Each named move below is a turn or a mirror, shown by a few rows before and after it. Which moves, in which order, take the first row of each later pair to the second? The first pair is answered.
move S:
[ -1  -7 -25   4 -13  -5  11   0  -3   5  22   8   6] => [ 10   2  21  13  -5  -5  14 -13  -6  -9  11  14   0]
[  3 -15   1   0   1   1  -8 -15  -9 -17   8  12   5] => [  1 -18 -11  -3   0   2  -9 -14  -8 -13  10   8   5]
[  0  28  30  16  24  -4  -1   6   4  17 -20 -17 -12] => [-12  19 -25   4  20   0  -6  25  10  32  -7 -26  -7]
[  9   7 -10 -16 -11 -26   2   2  12  27  -9 -29 -20] => [ 17  10  16  -9  -9 -27   6  -4  11  21 -15 -24 -23]
move U:
[-11   3  39  11  12  27  -3 -18  36  47 -40 -17  -6] => [ -5  41  11  11  28  11  -8  -2  10  40 -43 -28 -28]
[  0  16 -38  -4   5 -13   4  14 -11   2  -9 -11 -18] => [-12 -36  10  -3 -15  13  12  -7  23   7  -4   9  12]
[ -8   8  12   6  -5  14   1  -3  17  22 -10  -5  -2] => [ -1  26  10   8  -1   6  -1  -1   6  16 -12 -10 -11]
move H:
[-19  -5 -46 -24  -6   1  -7  16  21   1   9 -16  -4] => [ -5  11 -45 -20   3 -18  -6  18   0 -25  13 -11 -12]
[  5  20 -16   2   3  -5 -16  11  -6  14   9 -14 -25] => [ 17  21   3   8   5 -11 -14   2 -15  -4  10  -5 -25]
[  9  14  -3   0   9 -11   1   2 -15   0  -5  -7  -6] => [ 12   6  13   3  10  -9   3  -2 -14  -8  -7  -1  -3]
Pairs:
(2 to 3 moves a pair)
[  4  66  37   1  40  -6 -13   9 -11  33 -33 -19 -43] => [  3  43  78   6  34   4  -6  -5   3  26 -36  -9 -31]  H then H
[ -5  18 -59  -7  -3   1  -1  24  -9  -2   5 -11  -4] => [ 11   6  54  16  -3  11  10 -11  10 -12 -22   8  -2]  S then H
[ 20  16   7   4   7 -19  -5   6 -20 -20   6   2   3] => [ 15  28  -6   2  10 -18  -5  13 -14  -2   0 -11  -7]  H then H then U
[-40 -11 -44 -19 -12  16  -7  15  20  53   7 -15  10] => [-17 -46  51  -2 -19  22   5 -20  26  10   6  18  29]  H then U
[ -9 -40  20   8  -9  11  -6  -2  27  -5   0  15   1] => [  4  17 -32   5  14 -13 -15  21 -11 -15  -1  -4 -28]  U then S
[ -4  13  46  13  29  -3   0 -14   6   7 -28   5  -5] => [-22   7  18   6  24  10  -2  -4  21  40 -28  -9  -3]  H then H
[20 26 29 18 -7 -3 -6 -6  2 10  2 36  0] => [ 21  24  -8  10 -10 -14  -8   4 -15  -6  21  36   2]  S then H then H
[  5 -21  48  13  -7  16   7 -10  19  18  -9   8   8] => [ -3  16 -48  -1   4  -3  -5  22  -5  25   5 -17 -10]  S then U then U
[-22   6 -55 -11  -4  19  -2  15  16  47  -3 -29  -4] => [-13  24  24   6   4  23   5  -7  27  53 -36 -28 -20]  S then H then H
[ 15  -5  52   9  -7   6  -7 -16 -10 -13  10  22  -1] => [ -2  -6 -45  -8 -14  -2 -15  13 -20  -5  37  13   1]  S then H
[ 10 -20  14   2  -6 -21  -5 -17  -7 -43  21  24   2] => [-19 -44  -3  -5 -17   5  -4 -12  29   2  15  17  16]  H then H
[ 10  -8  -8   1   5 -10   6   2 -17 -38   5  11   2] => [ 13   5  -4   3  11 -13   3   2 -21 -37  -2   8  -5]  H then U then S
[  5  19  17   8   3  -1   5 -16  -6   4 -15  -2  -7] => [ -4 -11  17   2 -12  10   6 -17   9  12  -3   4  10]  S then U
[-24 -20 -43 -13  -9  20   3  11  20  31   4 -13   5] => [ 25  12   3   3   9 -17   2  -5 -33 -52  10  10  -7]  H then H then H
[ -3 -13  38 -19  -6 -12 -14   6  -3 -11 -23  22  16] => [ -8   9 -26 -28  -1 -24 -20  26 -22  -7 -14   9   3]  S then U then U
[-21 -14 -25 -15 -11  -2  -2   6   9  10  -9   7   9] => [ -9 -22  20  -5 -13  -1   4  -9   7 -12 -12  21  14]  H then U
[ 12  12 -15 -11  -9 -25 -23  -1  -9  16 -11   3 -11] => [  5 -24  -4 -14 -21 -11 -19  -8   9  13  -1  13  11]  H then S then U
[ -6  38 -25  -9   6 -34 -19  27 -24   9  -4 -16 -14] => [  1  32 -27  -7   4 -41 -21  26 -34 -15   6  -7 -10]  H then S
